In the data rows, zero lies at 4.5, halfway between 4 and 5.
Each row below has a hidden score, from 0 to 30, with 15 about the middle. What is it? The score is a weighted sum of the row's numbers plus the product of two more (or one squared), each taken from its middle value.
[4 3 5 7 3 4 6 6 4 4 6 6 3 4 5 6 7 2 6 4 6 4 5 5 6 2 6 4 6 2 7] -> 14
[6 7 5 1 7 4 4 1 4 6 4 3 6 4 6 1 3 7 2 5 2 4 4 6 4 6 5 4 3 6 3] -> 12
[5 4 4 5 4 5 5 5 5 4 5 4 4 4 4 5 5 4 6 4 5 4 5 4 5 4 5 3 5 3 5] -> 13
[6 5 1 2 5 7 2 4 6 4 3 1 4 4 2 4 3 8 5 5 4 6 3 2 3 7 3 4 5 6 3] -> 20
[3 4 6 6 5 5 5 4 3 5 6 5 2 5 5 4 7 3 4 5 6 2 5 4 6 3 5 4 5 2 6] -> 9
[7 8 5 2 7 1 5 2 4 6 5 3 6 1 7 2 4 7 3 5 1 5 4 7 4 5 7 2 3 5 4] -> 4
[5 6 3 3 6 4 4 3 4 5 6 2 3 2 5 3 6 6 4 6 4 4 4 3 5 5 6 3 5 4 4] -> 13
[6 7 6 4 7 2 7 2 4 6 7 4 5 2 8 2 6 4 4 5 3 3 5 7 6 3 7 2 4 3 6] -> 15
[4 4 4 5 4 4 3 5 5 4 3 5 6 5 3 6 3 5 4 4 4 7 4 4 4 6 3 6 5 6 3] -> 11
[5 5 2 3 5 7 3 4 5 4 4 1 2 4 3 3 4 7 4 5 5 5 3 2 4 5 4 4 5 5 4] -> 16
[4 5 5 5 5 4 6 4 4 5 7 4 3 3 5 4 7 3 5 5 5 3 5 5 6 3 6 3 5 3 6] -> 18
[7 7 7 3 7 1 5 2 3 7 5 5 7 2 8 2 5 6 3 5 2 3 5 8 4 4 7 2 3 4 5] -> 10
[3 4 6 8 4 4 8 5 3 5 8 6 2 4 6 5 9 1 6 5 7 1 6 6 8 1 7 3 5 1 8] -> 15
[4 4 4 5 4 5 5 4 4 5 6 4 2 4 5 4 6 3 5 5 6 3 5 4 6 3 6 4 5 2 6] -> 11
[3 4 6 6 4 5 7 5 3 5 7 5 1 4 5 4 8 2 5 6 6 2 6 5 7 2 6 4 5 1 7] -> 8
[3 5 6 6 4 2 6 5 4 4 4 7 7 7 5 5 4 3 4 5 5 6 5 6 3 4 4 7 4 6 2] -> 22
[5 4 3 3 4 5 4 5 5 4 4 3 5 4 3 5 5 5 5 4 5 5 4 3 4 5 4 4 5 5 4] -> 21
[5 2 4 6 3 6 4 6 5 3 4 7 4 5 4 7 5 3 7 4 6 5 5 4 6 4 4 3 6 4 7] -> 27
[3 4 6 6 4 5 6 5 3 5 6 5 2 6 5 4 6 3 4 5 6 2 5 4 6 2 5 6 5 2 7] -> 18
[6 7 6 3 7 2 6 3 4 6 6 4 6 2 7 2 6 5 3 5 2 3 5 7 5 4 7 3 3 4 5] -> 12
[6 3 0 2 4 7 0 5 8 3 1 2 4 4 1 6 2 8 7 4 4 8 2 1 3 9 1 4 6 7 3] -> 25
[5 4 1 2 5 6 3 5 6 4 3 2 4 3 3 5 4 7 5 4 4 6 3 2 4 7 3 4 5 5 3] -> 17
[5 7 7 4 6 2 6 3 4 6 6 5 5 2 8 2 6 4 4 5 3 3 6 7 5 2 7 3 4 3 6] -> 15
[3 4 6 5 5 7 5 5 3 5 5 4 1 6 5 4 5 4 4 5 6 2 6 4 6 3 5 5 4 2 7] -> 11
[7 7 7 3 7 2 6 2 3 7 6 4 6 3 8 1 5 5 3 5 3 2 5 8 5 4 8 2 3 4 5] -> 12
[3 5 7 6 5 4 7 4 2 5 7 5 2 4 6 3 8 3 4 5 5 1 6 5 7 2 7 4 5 2 8] -> 6
[5 3 3 4 4 6 3 5 5 3 3 4 4 5 2 6 3 5 6 4 5 5 4 2 4 6 3 4 5 5 4] -> 15
[6 3 2 4 4 6 2 6 6 3 3 3 4 4 2 6 3 6 6 4 5 7 3 2 4 7 3 4 5 5 3] -> 22
[4 3 5 6 4 5 5 6 4 4 6 5 3 5 4 5 6 3 5 5 6 4 5 4 6 2 5 4 5 3 6] -> 18
[6 7 8 4 7 2 6 2 3 7 6 5 6 2 9 2 6 4 3 5 3 2 5 9 5 3 8 2 3 3 6] -> 11
[1 3 6 8 3 4 6 6 3 5 4 8 6 8 5 6 4 2 3 4 5 5 6 6 4 3 4 8 3 5 4] -> 6
[5 4 2 2 4 6 2 5 6 3 1 4 5 5 2 6 2 7 5 4 4 7 3 2 3 8 2 5 4 7 3] -> 13
[4 2 5 6 3 5 4 6 5 3 3 6 4 6 4 7 4 3 5 4 5 5 5 4 4 5 3 6 4 5 5] -> 12
[5 3 6 7 3 4 5 6 5 4 6 7 4 4 5 6 7 1 7 4 7 3 6 5 6 3 5 4 5 2 7] -> 19
[2 5 5 5 4 3 4 5 4 5 3 6 7 7 4 5 2 5 2 4 4 7 4 5 2 5 3 8 3 7 1] -> 12
[7 7 7 3 7 1 6 2 4 7 6 5 6 2 8 2 6 5 3 5 2 3 5 8 5 3 7 2 3 4 5] -> 13
[2 4 5 5 4 6 3 5 4 4 2 6 6 8 4 5 1 5 2 4 3 6 4 4 2 5 2 8 3 8 2] -> 9
[6 3 1 3 4 6 1 5 7 3 2 3 5 4 1 7 2 7 7 3 4 8 3 2 4 8 2 3 6 7 3] -> 27
[7 6 6 4 6 2 7 3 3 6 7 4 5 1 7 3 7 4 4 5 3 2 5 7 5 3 8 2 4 3 6] -> 11
[5 6 6 4 6 3 6 3 4 6 7 4 4 3 6 2 6 4 4 5 4 3 5 6 5 3 7 3 4 3 6] -> 16
[6 7 4 2 7 2 5 2 4 6 6 3 6 2 6 2 5 7 4 5 2 4 4 6 4 4 7 2 4 5 4] -> 16
[6 7 6 3 7 3 5 2 4 7 5 4 5 3 7 2 4 5 3 5 3 3 5 7 5 5 7 3 4 4 5] -> 10
[4 5 3 4 5 6 5 4 4 5 6 3 2 4 4 4 5 5 5 5 5 3 4 3 5 5 5 4 5 3 5] -> 6
[7 4 0 2 4 6 1 5 7 3 2 3 5 4 2 7 2 7 6 4 4 8 2 2 3 8 2 4 5 7 2] -> 24
[7 7 6 3 7 1 6 2 4 7 6 3 6 1 8 2 5 6 3 5 2 3 5 8 5 4 7 3 3 4 5] -> 8
[4 6 4 3 6 6 4 3 4 5 5 2 3 4 5 2 5 7 3 5 4 3 4 4 4 6 5 5 5 4 5] -> 13
[3 4 6 7 3 3 6 5 4 4 4 7 6 7 5 6 5 2 4 4 5 5 5 5 4 3 4 6 4 4 4] -> 11
[4 6 3 3 5 5 2 4 5 4 1 4 7 7 3 4 0 7 2 4 3 8 3 3 1 7 2 8 3 9 0] -> 20
[5 6 5 4 6 5 5 3 3 6 6 3 4 4 5 2 5 5 4 5 4 3 5 4 5 5 6 4 5 3 6] -> 14
[6 6 8 5 6 1 6 3 3 7 7 6 6 2 9 3 7 3 3 5 3 1 6 9 6 1 8 3 3 2 7] -> 14
[3 4 5 6 4 5 6 5 4 4 6 5 3 4 5 4 7 2 5 5 6 3 6 4 5 2 5 4 5 2 6] -> 20
[3 4 6 5 4 5 4 5 4 4 2 6 6 8 4 5 2 4 3 4 4 6 5 5 3 5 3 8 3 6 3] -> 20
[3 5 4 4 4 5 4 5 4 4 2 5 6 7 3 5 1 6 2 4 3 7 3 4 2 6 2 9 3 8 1] -> 23
[2 3 7 7 3 4 6 6 3 5 4 8 6 7 5 6 4 2 3 4 5 4 6 6 4 2 4 7 4 5 4] -> 9
[5 3 4 5 3 5 4 6 6 3 3 5 5 5 3 7 4 4 6 4 5 5 4 4 4 6 3 5 5 5 5] -> 16
[7 4 2 2 4 6 2 5 7 3 3 3 4 3 3 5 3 6 7 4 4 6 3 2 4 7 3 3 5 5 4] -> 19
[6 7 8 5 7 2 7 3 3 7 7 6 5 3 9 2 7 3 3 5 3 2 6 8 5 1 8 2 3 2 7] -> 15
[7 8 5 2 8 1 5 2 5 6 6 3 7 1 7 2 5 7 3 5 1 4 3 7 4 5 7 2 3 5 4] -> 14
[5 7 7 4 6 2 6 2 3 6 7 5 5 2 7 2 6 4 4 5 3 3 6 7 5 3 7 3 4 4 5] -> 20
[3 5 4 5 4 4 4 5 4 4 3 5 7 7 4 5 2 5 3 4 4 7 4 5 2 6 3 7 4 7 1] -> 12
[4 3 5 7 3 4 5 6 5 3 5 6 3 4 4 6 6 2 7 4 6 4 5 5 6 3 5 4 6 3 6] -> 22
[3 3 5 6 3 5 4 5 4 4 2 7 6 7 4 6 3 4 4 4 4 6 5 5 4 5 3 7 4 6 4] -> 10
[1 4 7 7 4 5 5 6 2 5 2 8 5 9 5 5 2 3 2 4 4 5 5 5 2 3 3 9 3 6 3] -> 15
[5 6 4 3 6 4 5 2 4 6 6 2 4 3 5 2 5 6 3 5 3 3 4 5 4 5 6 3 5 4 4] -> 12
[3 4 5 5 3 4 4 5 4 4 3 6 7 7 4 5 3 4 4 4 4 6 4 5 3 5 3 7 4 6 3] -> 16
[5 3 4 5 3 6 3 6 6 3 3 5 5 5 3 7 3 4 6 4 5 6 4 3 5 6 2 4 5 6 4] -> 22
[3 4 5 6 3 3 4 6 4 4 3 6 7 6 4 6 3 4 4 4 5 6 4 5 3 4 3 7 4 6 3] -> 14
[4 5 5 4 6 5 6 3 3 6 6 4 3 4 6 2 6 5 4 5 5 2 6 4 5 4 6 4 5 3 6] -> 15
[4 5 4 5 5 5 6 4 4 4 7 3 1 3 4 4 6 4 5 6 5 4 4 3 5 4 5 3 6 3 5] -> 18
[4 6 7 6 5 3 6 3 3 6 7 6 4 4 7 2 7 3 4 5 5 2 6 7 6 2 7 3 4 2 7] -> 18
[7 7 6 2 7 1 5 2 4 6 6 4 7 2 8 2 5 6 3 5 1 4 4 8 4 5 7 2 3 4 4] -> 15
[5 4 3 4 4 6 2 6 6 4 3 4 4 4 3 6 4 5 6 4 5 6 4 3 4 6 3 4 5 5 4] -> 19
[3 4 5 5 3 4 5 5 5 4 3 6 6 6 4 5 3 4 3 4 5 5 4 5 4 5 4 6 4 6 3] -> 19
[3 4 5 5 4 5 5 5 4 4 6 4 3 5 5 4 6 4 5 5 6 4 5 4 5 3 5 5 5 3 5] -> 22
[3 4 5 6 3 4 5 5 4 4 3 7 7 7 4 5 3 4 4 4 5 6 5 5 4 4 3 7 4 6 3] -> 15
[6 6 5 3 6 3 5 2 4 6 6 3 4 2 6 2 6 5 4 5 4 3 5 5 5 4 7 3 5 4 5] -> 19
[2 2 7 8 3 5 6 6 3 4 4 8 5 7 5 6 5 1 4 4 5 3 6 6 5 3 4 7 4 4 6] -> 8
[2 5 5 6 4 4 5 5 4 4 3 6 5 7 4 5 3 4 3 4 4 6 4 4 3 4 3 8 4 6 3] -> 10
[4 4 5 6 4 5 5 5 4 4 5 5 3 4 5 5 6 4 6 5 5 4 5 5 5 4 5 4 5 3 6] -> 13
[9 8 3 0 8 2 3 1 5 6 4 1 7 1 6 1 3 9 3 5 1 5 3 6 3 7 6 2 3 6 2] -> 20
[4 4 5 6 4 4 4 5 5 4 3 6 7 7 4 6 3 4 4 4 5 6 4 5 3 5 3 6 4 7 3] -> 24
[3 5 4 4 5 6 5 4 4 4 5 3 2 5 4 4 5 5 4 5 6 3 4 3 5 4 4 5 5 3 5] -> 10
[5 6 5 4 6 3 5 3 4 6 6 3 4 3 6 2 6 5 4 5 4 3 5 5 5 4 6 4 4 3 5] -> 15
[2 5 6 6 4 3 5 5 4 5 3 7 7 8 5 5 2 4 2 4 4 6 5 6 3 4 3 8 3 7 2] -> 10
[5 4 4 5 4 4 5 6 5 4 5 4 4 4 4 5 6 3 6 4 5 5 5 4 5 4 4 4 5 3 5] -> 20
[6 8 4 2 7 3 4 2 4 6 5 2 6 2 6 2 4 7 3 5 2 4 4 5 4 6 6 3 4 5 3] -> 7
[4 2 4 6 3 7 3 7 5 3 3 6 3 6 3 7 4 3 6 4 6 4 5 3 5 4 3 5 5 4 6] -> 12
[3 3 6 8 3 3 5 6 4 4 5 8 6 5 5 6 6 1 6 4 6 4 5 6 5 2 5 5 5 3 6] -> 18
[6 4 1 3 4 6 2 5 7 3 3 3 4 3 2 7 3 6 7 4 5 7 3 2 4 7 3 3 6 6 4] -> 27
[3 4 5 7 3 5 5 6 4 4 5 5 4 5 5 5 5 3 5 4 6 3 5 4 6 3 4 5 5 3 6] -> 6
[4 3 5 6 3 5 4 6 5 4 3 6 5 6 4 7 4 3 6 4 6 5 5 4 5 5 3 5 4 5 6] -> 20
[3 3 6 6 3 5 4 6 4 4 3 6 5 7 4 6 4 3 4 4 5 5 5 4 4 4 3 7 4 5 4] -> 20
[4 5 3 4 5 6 4 4 5 4 5 2 2 4 4 4 5 6 4 5 4 4 4 3 4 5 4 4 5 4 4] -> 8
[6 4 2 4 3 6 2 5 7 3 2 4 4 4 2 7 3 6 6 4 4 7 3 3 4 7 2 4 5 6 3] -> 11
[3 3 6 7 3 6 5 6 3 4 5 6 3 6 5 5 6 2 5 4 6 2 6 4 6 2 4 5 5 3 7] -> 9
[4 5 5 7 4 4 7 4 4 5 8 4 1 3 5 3 8 2 5 6 7 2 5 4 7 2 7 3 6 1 7] -> 20
[6 4 2 3 4 7 2 5 6 3 3 2 4 4 2 5 3 7 5 4 5 6 3 2 4 7 3 5 5 6 4] -> 22
[4 5 4 5 5 5 5 4 4 4 6 4 3 4 5 4 6 4 5 5 6 4 5 4 6 3 5 4 5 3 5] -> 16
[4 5 5 4 5 5 5 3 3 5 6 3 2 4 5 2 6 5 4 6 5 3 5 4 6 4 6 3 5 3 6] -> 15
[3 5 4 5 4 5 3 5 5 4 2 5 6 7 3 6 2 6 3 4 4 6 4 4 2 5 3 8 3 7 1] -> 17
[6 7 4 1 8 4 4 1 4 6 4 2 6 3 5 1 3 8 3 5 1 4 4 5 3 7 5 4 3 6 3] -> 12
[5 4 3 4 4 5 2 5 6 3 2 4 6 5 2 6 2 6 5 4 4 7 3 3 3 7 2 5 5 7 3] -> 20
[5 3 3 4 4 7 3 5 5 4 3 3 4 5 3 6 3 5 5 4 5 5 4 2 4 5 3 5 5 5 5] -> 18
[7 7 7 3 7 2 6 2 3 7 6 5 6 3 8 1 5 5 3 5 2 2 5 8 5 4 7 3 3 4 5] -> 13
[2 2 8 8 2 5 7 7 3 5 5 9 4 8 6 6 6 1 5 4 7 2 7 6 6 1 4 7 4 3 7] -> 14
[5 6 6 4 6 3 6 3 3 6 7 5 3 3 7 2 7 4 4 5 3 2 5 6 6 3 7 3 4 3 6] -> 10
[5 3 4 5 4 4 5 5 5 4 5 5 4 4 4 5 6 3 6 4 6 5 5 4 5 4 5 4 5 3 5] -> 22
[4 4 2 3 4 4 3 5 6 3 3 4 6 4 3 6 3 6 5 4 4 8 3 3 3 6 3 5 5 7 3] -> 23
[4 6 3 3 5 4 2 3 6 4 1 4 8 6 3 4 0 8 2 4 2 8 3 4 2 8 2 7 3 9 0] -> 13
[4 5 3 3 5 6 4 5 5 4 5 2 3 4 3 4 4 6 4 5 5 6 4 2 4 6 4 4 5 5 3] -> 14
[6 7 7 4 7 1 6 2 3 6 7 4 5 2 8 2 6 5 3 5 3 3 5 8 5 3 8 2 4 3 6] -> 11
[5 6 3 2 6 6 5 3 5 5 5 1 3 3 4 2 5 7 4 5 4 5 3 2 4 6 5 3 5 5 3] -> 18
[6 6 8 5 6 0 7 3 3 7 7 5 6 2 9 2 7 4 3 5 3 2 5 9 5 2 8 3 3 3 6] -> 15
[6 3 3 5 3 6 4 6 6 3 4 4 4 4 3 6 5 4 7 4 5 5 4 3 5 5 4 4 5 4 5] -> 20
[4 5 4 5 5 5 6 4 4 5 8 4 1 3 5 3 8 3 5 6 6 2 5 4 7 2 7 3 6 2 7] -> 17
[5 6 7 4 6 3 6 2 3 6 7 5 5 3 8 2 6 4 4 5 3 2 5 7 6 3 7 3 4 3 6] -> 12
[2 5 6 6 3 3 5 5 4 5 3 6 7 8 5 4 2 4 2 4 4 6 5 5 2 4 3 8 3 7 2] -> 14
[4 5 4 4 5 5 6 4 5 5 7 3 2 3 4 3 6 5 5 6 6 3 4 3 6 4 6 4 5 3 5] -> 15
[3 3 5 6 3 6 4 6 4 3 3 6 5 7 4 6 3 4 5 4 5 5 5 4 4 5 3 6 4 6 5] -> 18
[3 3 4 5 4 5 3 5 5 4 3 5 6 6 3 6 3 5 4 4 4 5 4 4 3 6 3 7 4 6 3] -> 12
[5 2 5 6 3 6 3 6 5 3 4 7 4 5 4 7 5 3 6 4 5 4 5 4 6 4 3 5 5 4 7] -> 14
[3 4 4 5 4 6 5 5 4 4 6 4 2 4 4 4 6 4 5 5 6 4 5 3 5 4 5 4 6 3 5] -> 16
[3 4 7 7 3 2 6 5 4 4 5 8 7 6 6 6 5 2 4 5 6 5 6 7 5 2 5 6 4 4 5] -> 22
[4 3 5 6 4 5 5 5 4 4 6 5 3 4 5 5 7 2 6 4 6 3 5 4 6 3 5 3 5 3 7] -> 21
[5 4 4 5 4 5 5 5 5 4 5 4 4 4 4 5 5 4 5 5 5 5 5 4 5 4 5 4 5 4 4] -> 14
[3 3 6 7 3 4 5 6 4 4 4 7 6 6 4 6 4 2 5 4 5 5 5 6 5 4 4 6 5 5 5] -> 18
[1 3 7 8 3 3 6 6 3 5 4 8 6 8 5 6 4 1 3 4 5 4 6 6 4 2 4 8 3 5 4] -> 8
[5 6 5 3 6 4 5 3 4 5 5 3 4 4 5 2 5 6 3 5 3 4 4 5 5 5 6 4 4 4 5] -> 13
[3 4 5 5 5 6 6 4 3 5 7 4 1 4 5 3 7 3 4 6 6 2 5 4 6 3 6 5 5 2 6] -> 16
[1 4 7 7 3 4 6 6 3 5 3 8 5 9 5 5 3 2 2 4 4 5 5 6 3 3 3 8 3 6 4] -> 6
[6 7 8 4 7 1 6 2 3 7 6 5 6 3 9 2 6 4 3 5 3 2 6 9 5 3 8 3 3 3 6] -> 15
[6 3 3 4 4 6 4 6 6 3 3 3 4 5 3 6 4 5 6 4 5 5 4 3 5 5 3 4 5 5 4] -> 19
[5 3 4 4 4 7 4 6 5 4 3 5 4 5 3 6 4 5 6 4 5 5 4 3 5 4 3 4 5 5 5] -> 22
[4 1 6 8 2 6 5 7 4 4 5 8 2 6 5 8 6 1 7 4 7 3 6 5 7 3 4 4 5 2 8] -> 8
[3 5 4 5 4 5 4 5 4 4 2 4 6 7 4 5 1 6 2 4 3 6 4 4 2 5 2 8 3 8 1] -> 3
[4 2 5 7 2 5 5 7 5 4 4 7 4 5 5 7 6 2 7 4 6 4 6 5 5 3 4 5 5 4 7] -> 21
[4 5 5 4 5 5 6 4 3 5 7 3 2 3 5 3 7 4 5 6 5 2 5 4 6 3 6 3 5 3 6] -> 14
[5 6 7 4 7 2 6 2 3 7 6 6 5 3 8 2 6 4 3 5 4 2 6 8 5 2 7 3 4 3 6] -> 17
[7 7 7 2 7 2 5 1 3 7 5 4 6 3 8 1 4 6 3 5 2 2 5 8 4 4 7 2 3 4 5] -> 10
[3 4 6 6 4 5 5 6 4 4 3 6 6 7 4 5 3 4 3 4 4 5 4 5 3 4 3 8 4 6 3] -> 24
[4 6 5 4 6 5 6 3 3 5 6 3 2 4 5 3 6 4 4 6 5 2 5 4 5 3 6 4 5 3 6] -> 15
[5 6 6 5 5 2 7 4 3 6 8 4 4 2 6 4 7 3 4 6 4 2 5 6 6 2 8 2 5 2 6] -> 4
[8 8 6 1 8 1 4 1 4 7 5 4 6 2 7 1 4 7 3 5 1 4 4 8 4 6 7 2 3 5 4] -> 15
[5 3 3 4 4 6 3 6 6 3 2 5 4 5 3 6 3 5 6 4 5 6 4 3 4 6 3 5 5 5 4] -> 18
[3 5 5 5 4 3 5 5 5 4 3 6 7 6 4 5 3 5 3 4 4 7 4 5 3 5 3 7 4 7 2] -> 15
[4 5 6 5 5 4 6 3 3 5 7 4 3 4 6 3 7 3 4 5 5 2 5 5 6 3 6 3 5 3 6] -> 19
[4 6 4 3 6 6 5 3 4 5 6 2 2 4 5 2 5 6 4 5 5 3 4 4 5 5 6 4 5 4 5] -> 16
[6 7 9 5 6 2 6 2 2 7 7 7 6 4 9 2 6 3 3 5 3 1 6 9 6 2 8 2 3 2 7] -> 4
[3 3 6 7 3 5 5 6 4 4 4 7 5 7 4 6 4 3 5 4 6 4 5 5 5 3 3 6 4 4 5] -> 10
[8 8 4 0 8 3 3 1 4 6 4 2 7 3 6 1 2 9 2 5 0 5 3 6 3 8 6 3 2 7 2] -> 20
[5 6 2 2 6 6 4 3 5 4 5 1 2 3 3 3 5 7 4 6 4 5 3 2 4 7 5 3 6 5 3] -> 15
[6 5 2 2 4 5 2 4 6 4 2 3 7 5 2 5 1 7 4 4 3 8 3 3 2 8 3 5 4 8 2] -> 17
[7 7 8 4 7 2 6 2 3 7 6 5 6 3 8 2 5 5 3 5 3 2 5 8 5 3 8 2 3 3 6] -> 11
[4 5 3 4 4 4 4 5 5 4 2 4 7 6 3 5 2 6 3 4 4 7 4 4 2 6 3 7 4 7 1] -> 13
[3 5 6 7 5 4 8 5 3 5 9 5 1 3 6 4 9 1 6 6 7 1 6 5 7 1 7 3 6 1 7] -> 20
[4 3 4 4 3 7 3 6 6 3 3 5 4 6 3 6 3 5 6 4 5 6 5 2 4 6 2 5 5 5 5] -> 21
[7 4 1 2 5 6 2 5 7 3 3 2 5 3 2 5 3 7 6 4 4 7 3 2 4 7 3 3 5 6 3] -> 21
[2 3 7 7 3 6 5 5 3 4 3 7 5 8 5 5 3 3 3 4 5 4 6 5 4 3 3 8 3 6 5] -> 14
[6 3 2 4 4 6 4 6 6 3 4 3 4 4 3 6 4 5 6 4 5 6 4 3 4 6 3 4 6 5 4] -> 19
[3 4 5 6 5 5 6 4 4 5 7 4 1 4 5 3 7 3 5 5 6 2 5 4 6 3 6 4 5 2 6] -> 15
[4 2 5 6 3 6 4 6 5 3 4 5 4 6 4 6 5 3 6 4 5 4 5 3 5 3 3 5 5 4 6] -> 19
[4 4 4 4 4 5 3 5 5 4 2 5 6 5 3 6 3 6 4 4 4 6 3 4 4 6 3 6 4 6 3] -> 17
[4 4 4 5 4 3 5 5 5 4 3 5 7 6 4 5 3 5 4 4 4 7 4 5 3 5 3 6 4 6 3] -> 16
[4 5 4 4 5 5 5 5 4 5 4 4 3 5 4 4 4 5 4 5 4 4 4 4 4 4 4 4 5 4 5] -> 6
[6 3 2 4 3 7 3 6 7 3 3 4 4 4 2 6 4 6 6 4 5 6 3 2 4 6 2 4 5 5 5] -> 14
[4 2 5 7 2 6 4 7 5 3 4 6 3 6 4 7 5 2 7 4 6 4 5 4 6 4 4 4 5 3 7] -> 13
[6 3 3 4 4 7 2 6 6 3 3 4 4 4 3 7 3 5 6 4 5 6 4 3 4 7 3 4 6 5 5] -> 18
[4 5 4 4 5 4 6 3 4 5 7 3 3 3 5 3 6 5 4 6 4 3 4 4 5 4 6 3 5 4 5] -> 23
[3 4 7 8 4 3 8 5 3 5 8 6 2 4 6 4 9 0 5 6 7 1 7 6 7 0 7 4 6 0 8] -> 18
[3 5 4 3 5 5 3 5 4 4 1 4 6 8 4 4 0 7 2 4 3 7 4 4 1 7 2 9 3 9 1] -> 23
[3 2 5 6 3 6 4 6 5 4 3 6 4 6 4 7 4 3 5 4 6 5 5 4 5 4 3 6 4 5 5] -> 15
[5 6 5 3 6 3 6 3 4 6 6 3 4 3 6 2 5 5 3 5 3 4 5 5 5 4 6 3 4 4 4] -> 8
[3 4 5 5 4 4 4 5 5 4 3 5 6 7 4 5 3 5 4 4 4 6 4 5 3 5 3 7 4 6 3] -> 19
[7 8 4 1 7 2 4 2 5 6 5 2 6 1 6 2 4 7 3 5 1 4 3 6 4 6 7 2 3 5 3] -> 6
[4 5 4 5 4 5 5 5 4 4 5 4 3 4 4 4 6 4 5 5 5 4 4 4 5 4 5 4 5 3 5] -> 10
[5 4 4 5 4 5 4 5 5 4 5 4 3 4 4 5 6 4 5 4 5 4 5 4 5 4 4 5 5 3 5] -> 19
[4 2 5 8 3 4 5 7 4 4 6 7 4 5 5 7 7 2 7 4 6 4 6 5 6 2 5 4 6 3 7] -> 19
[7 3 1 3 4 6 2 6 7 3 3 3 4 3 2 6 3 6 7 4 4 7 3 2 4 7 3 3 6 5 4] -> 18
[5 3 3 5 4 6 4 6 6 3 4 4 3 4 3 6 5 4 6 4 5 5 4 3 4 5 3 4 5 4 5] -> 14
[4 5 5 5 5 5 5 3 3 6 6 3 2 4 5 2 6 4 4 5 5 2 5 5 6 3 6 4 5 3 6] -> 11
[6 7 7 3 7 2 6 2 3 7 6 5 6 3 8 2 5 5 3 5 2 2 5 8 5 4 7 2 2 4 5] -> 4
[7 7 7 3 7 3 5 2 3 7 5 5 6 3 8 1 4 6 3 4 2 2 5 8 5 4 7 3 3 4 5] -> 11
[8 8 3 0 8 1 3 2 5 6 5 1 7 1 6 2 4 8 3 5 1 5 3 5 3 7 6 2 3 6 2] -> 26
[4 4 4 4 4 5 3 5 5 4 2 5 6 6 3 6 2 6 4 4 4 6 3 3 3 6 2 6 4 7 3] -> 12
[4 5 3 2 5 4 3 4 6 4 2 4 7 6 3 5 1 7 3 4 3 8 3 4 2 7 2 6 3 9 1] -> 22
[3 5 5 5 5 5 6 4 4 5 7 4 2 4 5 3 6 3 4 5 6 3 5 4 6 3 6 4 5 2 6] -> 13
[6 5 2 3 4 4 4 5 6 4 4 3 4 3 3 5 5 6 6 5 4 6 4 3 4 5 5 3 5 4 4] -> 17
[4 5 4 4 5 6 5 4 4 4 5 3 2 4 4 4 5 5 5 5 5 4 4 3 5 5 5 4 5 3 5] -> 10
[5 5 3 4 5 5 5 4 5 4 6 3 2 3 4 4 6 4 6 5 6 5 5 3 6 5 6 3 5 3 5] -> 18
[5 5 3 3 5 5 5 4 5 4 6 3 3 3 4 3 6 5 5 5 4 4 4 3 5 5 5 3 5 4 4] -> 13
[7 4 1 2 4 5 1 5 7 4 3 2 5 3 2 6 3 7 6 4 4 7 3 3 4 8 3 3 5 6 3] -> 16
[3 3 5 7 3 5 4 7 4 4 4 7 4 6 4 7 5 3 6 4 6 4 5 4 5 4 3 5 5 4 6] -> 10
[6 4 2 3 4 6 3 5 6 3 3 3 4 4 2 5 3 6 6 4 5 7 3 2 4 7 3 4 5 6 3] -> 19
[3 4 5 5 3 4 5 5 5 4 3 6 7 6 4 5 3 4 4 4 5 6 4 5 4 4 3 7 4 6 3] -> 17
[3 4 6 4 4 4 4 5 4 4 2 5 6 7 4 5 2 5 2 4 4 6 4 5 3 5 3 8 4 7 2] -> 21
[5 6 7 5 6 4 6 3 3 6 6 5 4 4 7 2 6 4 4 5 4 2 6 7 6 3 7 3 4 3 6] -> 11
[7 7 5 2 7 3 5 2 4 6 6 3 5 1 6 2 5 6 4 5 2 3 4 6 4 5 7 2 4 4 5] -> 11
[6 6 5 4 6 3 6 3 4 5 7 4 4 2 6 3 6 4 4 5 4 3 5 6 5 4 7 2 5 4 5] -> 23
[5 5 4 4 4 3 4 5 5 4 4 4 7 4 4 5 4 5 5 4 4 7 4 5 4 5 4 4 5 6 3] -> 20
[7 8 4 1 7 3 5 2 5 6 5 3 6 2 6 2 4 7 3 5 2 5 4 5 4 6 6 3 4 5 3] -> 15
[4 3 4 4 3 7 3 6 6 3 2 5 5 6 3 6 3 5 5 4 5 6 4 3 4 6 2 6 4 6 4] -> 18
[5 3 4 5 3 6 4 6 5 4 3 5 4 5 3 6 4 5 5 4 5 5 5 3 4 5 3 6 5 5 5] -> 15
